In the rows, 128 means zero.
Families of rows that turns and mirrors carry onto each other, the same ones carrying the whole set onto itself: the rest of each named row's family, in list order:
6 families of 6 rows:
Q_180: [102 134  84 142 115 106 130 133 102 117 121 148 123  85 146  91 108 143
 144 127 134 159 137 117]
Q_674: [124 141 101 156 131  84 136 134  85 143 140 146 128 124 128 124 108 135
 143 128 104 164 141  92]
Q_150: [ 91 140 108 144 125 106 131 133  96 135 137 140 115  95 160  99 123 138
 137 122 141 144 141 136]
Q_761: [118 157  94 146 121 117 121 112  89 123 155 133 147 123 140 115 107 116
 162 126 124 139 125  92]
Q_536: [115 138 104 143 139  98 140 145  98 140 141 173 131  74 145 113 113 134
 143 115 128 144 151 116]
Q_937: [123 143  89 147 114  97 143 125 109 133 124 160 135  77 139 105 117 143
 141 128 128 167 154 105]
Q_740: [110 146  84 143 112 107 134 121 116 124 126 143 137  96 146  99 127 141
 152 127 151 152 151 100]
Q_882: [ 80 147 105 140 128 109 132 131  99 144 142 143 133  96 148  91 118 140
 154 118 150 152 146 122]
Q_637: [104 134  96 150 132  94 122 138  79 125 137 133 119 133 133 110 104 132
 148 127 114 154 126 102]
Q_550: [116 140 118 135 121 108 135 150 107 149 138 160 124  78 144 117 122 141
 131 121 122 155 144 119]
Q_5: [112 158  99 136 115 108 132 115  75 114 131 135 138 133 143 116 103 114
 154 124 121 137 135  99]
Q_223: [117 155 105 148 111 110 122 138  77 125 137 128 132 120 142 120  83 139
 154 130 111 155 126 122]
Q_219: [119 158 108 139 111 116 106 115  83 129 139 133 144 133 139 118 113 118
 158 135 131 145 141 105]
Q_895: [146 161 115 149 114  98 133 131  97 131 142 142 141 115 132 129  92 133
 152 129 108 157 139 102]
Q_307: [120 142 119 148 127  95 146 137 110 145 141 158 118  81 151 109 120 139
 129 122 128 153 146 122]
Q_436: [ 85 140 106 130 120 116 119 139  94 136 132 143 125  94 149 106 130 133
 142 122 137 143 142 134]
Q_549: [ 96 159 110 134 125 102 127 116 119 138 145 152 127 112 140 119 142 123
 155 115 142 145 147 112]
Q_212: [106 152 116 140 135  93 139 120 114 139 141 158 142  89 134  95 127 126
 154 118 142 152 157 110]
Q_969: [139 159 109 140 114 106 146 127  93 127 140 147 139 123 141 125  97 123
 147 123 115 144 136  80]
Q_770: [ 79 145 106 134 123 110 124 138 100 139 143 151 109 102 150 112 117 137
 145 115 129 154 126 131]
Q_826: [142 166 108 140 110  99 131 133  94 140 137 170 136 109 143 126  94 133
 146 141 115 158 133 101]
Q_439: [136 158 100 152 121 110 135 119  90 141 157 148 148 107 138 127  99 125
 151 127 107 155 129  87]
Q_306: [114 150 118 137 127  95 139 134 118 149 147 171 117  90 138 124 121 133
 139 115 116 162 139 114]
Q_686: [105 141 117 141 133 101 142 144 110 143 146 160 126  79 142  93 104 142
 144 117 132 160 138 115]
Q_453: [115 153  99 143 111 112 142 133  66 134 134 142 131 120 150 124  86 133
 142 125 106 154 130 102]
Q_176: [108 159  97 137 109 110 114 134  74 128 130 153 127 119 152 112  89 134
 151 141 122 151 121 122]
Q_624: [116 145  98 151 129  93 128 128  96 133 143 131 133 142 132 119 121 131
 154 126 129 148 141  83]
Q_225: [111 151 116 144 127  96 137 119 116 134 140 145 129  98 150 105 141 126
 143 121 149 138 157 116]
Q_317: [125 172 102 134 110 104 117 116  97 123 134 152 143 131 144 116 112 120
 161 140 140 138 138 100]
Q_710: [114 149 117 130 123 105 127 129 120 135 137 151 136  94 138 113 145 123
 145 120 142 138 155 110]
Q_388: [108 149 100 141 137 103 135 131 105 137 142 160 143  91 147 114 132 128
 155 115 150 132 161 107]
Q_474: [124 165 107 144 112 105 120 118  92 118 138 124 146 133 136 121 106 125
 165 129 127 142 141 108]
Q_993: [149 155 120 143 114 106 120 126  94 137 144 153 141 114 131 125 103 122
 146 135 112 157 140  95]
Q_201: [112 148  92 149 121 116 123 124  71 130 151 140 137 109 143 115  89 125
 151 127 103 153 117 108]
Q_558: [ 90 137  95 139 136 112 128 146  92 131 141 155 127  89 155 104 115 136
 151 115 146 133 142 122]
Q_166: [120 146 110 143 110 120 111 139  73 137 141 140 129 118 145 118  88 135
 144 135 113 159 124 114]

Same family as Q_436: Q_550, Q_219, Q_710, Q_993, Q_166
Same family as Q_150: Q_223, Q_895, Q_307, Q_225, Q_474
Same family as Q_212: Q_882, Q_5, Q_969, Q_686, Q_453
Same family as Q_826: Q_549, Q_770, Q_306, Q_176, Q_317

Families of rows that turns and mirrors carry onto each other, the same ones carrying the whole set onto itself: the rest of each named row's family, in list order:
7 families of 4 rows:
Q_960: [116 131 133 166 100 123 133 130 138 103 146 127 115 132 144 131 132 140
 133]
Q_693: [141 126 117 147 113 132 156 100 108 115 139 131 115 105 150 127 113 126
 136]
Q_103: [108 143 115 129 111 108 143  96 119  95 117 127 101 122 141 111 114 147
 120]
Q_360: [161 146 121 150 108 126 156  92 129  93 129 142 109 115 129 110 119 132
 135]
Q_786: [122 134 127 144  84 110 135 102 125  91 133 114 122 139 133 120 115 141
 133]
Q_809: [134 122 129 169 104 110 133 107 114 102 137 136 116 145 149 102 115 143
 149]
Q_425: [137 137 123 156 104 112 148 101 157 102 147 122  96 134 148 108 124 138
 134]
Q_376: [104 119 135 154 124 124 143  91 116  98 132 129 110 139 160 107 114 149
 124]
Q_389: [136 148 126 148 105 139 126 107 142  97 117 136 129 126 122 102  95 139
 124]
Q_723: [137 151 118 130 115 129 150 106 122  88 112 140 132 123 136 102 115 156
 132]
Q_381: [148 128 136 154 100 131 157  83 135  92 138 119 118 126 136 126 116 133
 123]
Q_716: [148 140 128 144 121 133 160 111 157 101 141 138 126 122 153 101 124 139
 135]
Q_383: [121 133 121 143 107 130 148 118 139 115 161 127 116 118 154 114 122 119
 144]
Q_340: [131 110 140 142 119 129 132 120 120 106 141 159 106 125 146 120 104 121
 122]
Q_55: [114 139 144 142 124 132 148  95 133  80 131 151 125 135 139  91 121 139
 124]
Q_370: [119 145 111 141 130 135 156 104 138 109 143 130  95 116 159 106 121 142
 133]
Q_867: [120 155 123 152 130 136 147 125 138  95 125 150 108 120 143 111 132 155
 126]
Q_2: [131 135 132 156 117 128 143 140 137 107 133 149 132 116 150 120 131 141
 135]
Q_645: [125 118 134 142 128 128 134 109 121 102 132 158  88 127 147 117 104 131
 114]
Q_240: [120 140 123 136 112 129 156  87 122 100 141 134  99 105 135 121 117 117
 122]
Q_621: [138 127 137 157 106 143 127 109 126  87 146 145  97 150 132 118 106 137
 129]
Q_110: [107 142 129 159 116 115 138 115 145  97 131 133  91 129 145 122 131 149
 117]
Q_829: [126 127 126 130 101 118 144 120 114 106 127 133 146 116 146 117 114 133
 137]
Q_495: [120 136 131 147 113 116 137 117 115 100 139 162 125 124 139  92 120 121
 147]
Q_165: [145 132 136 150 120 154 135 112 125  86 138 156 108 142 134 112 106 142
 128]
Q_301: [136 137 123 158  99 133 121 102 137 103 118 120 121 135 131 111  92 147
 125]
Q_788: [120 132 117 143 108 123 120 116 124 122 120 136 121 110 139 111  92 126
 126]
Q_505: [109 133 122 138 117 131 127 104 130 114 116 131 116 112 141 112  91 133
 112]

Same family as Q_716: Q_425, Q_383, Q_370
Same family as Q_240: Q_693, Q_360, Q_381
Same family as Q_809: Q_376, Q_55, Q_495
Same family as Q_621: Q_340, Q_645, Q_165

Families of rows that turns and mirrors carry onto each other, the same ones carrying the whole set onto itself: the rest of each named row's family, in list order:
5 families of 4 rows:
Q_52: [108 133 159 152 126 136 137 111 132]
Q_842: [111 124 156 144 119 143 147 111 135]
Q_363: [146 143 159 122 111 137 128  92 134]
Q_25: [111 124 150 141 123 135 151 113 133]
Q_79: [106 137 137 143 128 150 148 117 128]
Q_751: [147 162 143 117 126 146 129 108 123]
Q_577: [144 164 153 119 129 150 125 104 124]
Q_111: [147 155 144 112 133 148 140  99 119]
Q_695: [140 164 136 125 123 151 131 100 119]
Q_651: [117 125 157 140 132 134 152 117 126]
Q_45: [137 165 149 123 131 148 126  91 124]
Q_468: [151 150 156 117 128 138 126  97 133]
Q_730: [145 148 166 110 119 148 136  99 124]
Q_14: [106 137 150 132 128 144 149 130 122]
Q_186: [104 137 145 143 123 148 150 119 123]
Q_798: [138 151 156 114 122 137 124  90 136]
Q_514: [103 140 138 141 128 137 138 121 134]
Q_973: [124 120 162 145 125 139 148 115 138]
Q_639: [153 149 163 122 120 138 129 100 128]
Q_164: [112 142 138 138 129 154 146 130 128]

Same family as Q_25: Q_577, Q_468, Q_186
Same family as Q_973: Q_363, Q_695, Q_164
Same family as Q_79: Q_842, Q_751, Q_639
Same family as Q_514: Q_52, Q_111, Q_730

Families of rows that turns and mirrors carry onto each other, the same ones carrying the whole set onto itself: the rest of each named row's family, in list order:
5 families of 8 rows:
Q_318: [119 126 141 116 130 138 106 120 113 125 149 128 115]
Q_400: [139 133 110 129 132 150 149 148 130 127 125 123 126]
Q_228: [135 113 122 132 141 139 141 127 135 117 117 143 127]
Q_890: [143 125 111 139 127 130 156 122 132 127 130 126 123]
Q_295: [137 135 112 134 118 141 149 138 120 143 116 113 126]
Q_131: [148 125 110 140 125 122 149 131 127 122 119 130 127]
Q_561: [107 134 139 123 128 146 111 135 111 136 131 119 109]
Q_459: [115 142 145 119 130 131 109 141 112 136 141 130 116]
Q_538: [130 123 150 126 131 121 115 123 115 138 137 137 143]
Q_752: [129 138 132 130 118 135 112 125 104 139 144 111 139]
Q_671: [154 127 116 138 126 132 152 126 129 126 126 119 124]
Q_956: [135 132 106 133 132 138 155 145 128 131 127 123 126]
Q_200: [136 134 107 140 119 142 149 142 127 122 124 127 130]
Q_666: [133 111 104 134 137 130 142 129 126 114 122 133 118]
Q_305: [117 118 144 123 137 128 109 116 119 134 127 135 111]
Q_702: [139 133 105 134 133 144 140 148 118 129 117 113 127]
Q_352: [118 134 139 115 126 135 112 146  99 132 131 120 117]
Q_461: [125 147 137 128 122 128 108 126 111 140 148 119 122]
Q_832: [123 104 121 128 137 137 147 118 130 126 119 136 115]
Q_540: [143 113 110 128 146 135 144 130 133 122 124 133 123]
Q_618: [133 118 120 133 132 146 153 132 126 112 128 121 107]
Q_106: [113 122 138 126 132 127 102 125 110 124 145 133 123]
Q_562: [126 134 144 126 137 118 108 128 116 143 146 131 131]
Q_787: [128 147 136 127 115 127 104 134 110 136 139 128 132]
Q_245: [117 124 118 125 123 153 148 138 124 127 116 125 108]
Q_650: [129 126 109 132 127 141 156 133 126 118 128 123 106]
Q_281: [111 137 147 128 119 135 111 140 108 125 143 130 122]
Q_906: [134 125 148 119 138 117 110 127 113 138 142 130 129]
Q_357: [142 116 113 136 132 126 145 117 128 142 119 123 134]
Q_636: [117 132 144 124 129 128 107 117 117 130 148 133 115]
Q_568: [124 146 140 134 120 138 116 134 113 151 132 113 132]
Q_687: [122 124 142 114 122 135 107 116 113 121 134 138 115]
Q_426: [132 125 120 130 124 146 144 134 121 110 114 125 102]
Q_680: [131 130 139 128 128 111 104 124 108 134 139 129 129]
Q_167: [121 139 150 117 127 137 115 145 109 135 143 123 123]
Q_229: [134 118 110 127 140 132 151 133 133 123 123 138 117]
Q_147: [134 131 142 132 129 122 110 112 123 149 129 130 134]
Q_793: [123 119 112 139 129 142 152 143 121 112 125 125 116]
Q_736: [146 121 118 150 130 133 147 120 124 126 126 116 135]
Q_653: [136 143 138 122 118 132 108 122 112 140 147 120 131]

Same family as Q_687: Q_228, Q_538, Q_752, Q_702, Q_352, Q_426, Q_736
Same family as Q_459: Q_890, Q_956, Q_461, Q_562, Q_650, Q_636, Q_229
Same family as Q_680: Q_131, Q_200, Q_666, Q_106, Q_787, Q_281, Q_793
Same family as Q_618: Q_318, Q_400, Q_671, Q_540, Q_906, Q_167, Q_653

Families of rows that turns and mirrors carry onto each other, the same ones carrying the whole set onto itself: the rest of each named row's family, in list order:
4 families of 8 rows:
Q_159: [133 118 123 135 114 111 133 130 116 141]
Q_997: [117 125 116 119  99 122 116 120 127 147]
Q_769: [136 126 111 129  92 145 118 118 132 141]
Q_268: [155 127 138 142 120 134 124 128 120 127]
Q_863: [134 151 125 129 142 140 106 127 131 138]
Q_726: [114 141 108 127 122 126 122 126 130 155]
Q_64: [111 134 102 127 113 144 131 116 134 136]
Q_232: [152 113 126 133 128 145 110 108 134 126]
Q_7: [148 137 135 144 136 130 128 132 120 134]
Q_452: [133 142 102 138 115 148 124 124 135 149]
Q_243: [144 121 145 133 117 119 121 127 116 128]
Q_794: [137 127 121 144 118 151 137 109 138 149]
Q_712: [144 128 120 137 151 141 116 115 135 136]
Q_602: [126 140 131 121 133 149 107 115 132 115]
Q_961: [149 140 128 131 121 153 102 121 133 128]
Q_341: [122 139 136 116 131 121 100 123 125 136]
Q_722: [136 129 116 143 127 118 137 134 119 145]
Q_66: [126 136 133 119 128 147 106 114 131 114]
Q_548: [127 122 128 125 149 119 112 115 129 139]
Q_999: [122 136 134 117 131 142 106 115 130 116]
Q_251: [114 131 104 126 107 146 130 114 134 133]
Q_606: [137 131 140 136 133 115 125 132 116 135]
Q_818: [120 133 122 139 134 133 137 113 134 158]
Q_298: [114 118 132 127 116 121 131 108 129 153]
Q_120: [122 141 132 119 136 144 107 116 131 118]
Q_972: [149 126 114 148 117 132 137 131 122 139]
Q_415: [107 131 104 123 111 139 130 115 132 136]
Q_654: [137 127 138 117 110 135  96 117 127 126]
Q_149: [111 128 106 123 106 141 129 114 132 134]
Q_633: [135 106 134 121 126 123 106 108 128 129]
Q_590: [145 115 121 140 104 124 132 128 119 135]
Q_15: [132 112 131 133 101 139 130 104 133 144]

Same family as Q_712: Q_232, Q_794, Q_548, Q_818, Q_298, Q_633, Q_15
Same family as Q_999: Q_64, Q_602, Q_66, Q_251, Q_120, Q_415, Q_149
Same family as Q_606: Q_159, Q_268, Q_7, Q_243, Q_722, Q_972, Q_590

Families of rows that turns and mirrors carry onto each other, the same ones carrying the whole set onto itself: the rest of each named row's family, in list order:
6 families of 5 rows:
Q_572: [105 143 129 121 113 124 100 129 137 128 139 136 116 144 132 127 137 128]
Q_81: [129 156 123 109 126 116 107 107 133 146 128 114 133 119 150 143 136 134]
Q_483: [118 121 124 123 119 101 115 133 134 144 107 135 123 139 135 125 117 131]
Q_133: [120 129 119 117 116 111 110 111 132 134 131 122 109 136 147 120 126 150]
Q_845: [120 125 137 127 126 112 124 130  89 130 119 114 134 127 142 131 135 139]
Q_485: [132 137 133 113 128 133 113 134 151 131 134 136 111 133 125 124 114 133]
Q_904: [147 151 130 105 125 113 126 122 139 134 108 132 131 126 161 146 130 123]
Q_109: [144 134 150 118 136 137 134 149 108 118 123 131 128 125 132 133 124 127]
Q_729: [115 121 130 120 145 100 125 110 116 141 122 108 115 128 141 142 141 134]
Q_146: [122 141 140 125 141 130 103 127 114 133 116 128 130 131 111 123 114 134]
Q_984: [121 156 123 117 125 122 130 115 121 129 147 135 115 132 134 136 164 129]
Q_886: [124 136 122 123 125  96 143 127 116 143 110 141 128 133 135 138 150 121]
Q_271: [141 129 145 109 151 123 142 132 135 120 120 134 107 133 139 145 134 117]
Q_510: [127 144 149 120 130 144 120 141 104 114 143 126 126 128 130 134 139 129]
Q_570: [107 138 135 117 141 120 116 111 120 125 145 114 109 133 137 144 156 127]
Q_699: [124 119 137 119 142  98 138 128 121 132 104 128 117 137 145 146 139 117]
Q_390: [116 140 142 126 128 120 109 136 109 122 102 142 133 146 125 130 125 121]
Q_965: [127 167 131 107 122 128 107 120 138 133 134 127 132 127 148 148 143 120]
Q_418: [120 137 139 124 129 131 115 125  94 124 142 109 126 123 136 130 138 143]
Q_681: [140 124 143 121 129 117 138 139  97 120 110 127 129 129 149 132 128 134]
Q_800: [115 146 138 122 119 123 109 118 103 106 114 137 120 150 145 126 139 134]
Q_868: [121 140 145 114 151 133 122 131 134 126 141 126 112 130 120 147 142 114]
Q_113: [134 131 132 113 116 117 126 135 142 117 114 148 109 146 150 127 124 129]
Q_76: [127 148 125 113 121 103 114 118 129 148 108 124 141 126 154 147 134 123]
Q_419: [133 151 131 118 139 127 135 134 133 142 136 142 123 124 110 138 142 117]
Q_581: [127 139 116 121 135 106 133 107 118 152 132 119 120 118 127 131 144 142]
Q_157: [152 141 127 111 135 117 154 124 130 130 122 144 112 127 138 135 140 130]
Q_464: [140 144 140 114 131 135 119 113 115 103 119 135 109 140 146 121 125 145]
Q_412: [143 158 135 105 132 127 117 130 145 140 120 133 135 122 140 147 127 117]
Q_253: [139 133 135 119 140 126 115 112 113 127 112 121 118 128 132 118 110 151]

Same family as Q_464: Q_146, Q_390, Q_800, Q_253
Same family as Q_581: Q_984, Q_886, Q_419, Q_157
Same family as Q_76: Q_81, Q_904, Q_965, Q_412
Same family as Q_485: Q_572, Q_483, Q_133, Q_113
Same family as Q_699: Q_729, Q_271, Q_570, Q_868

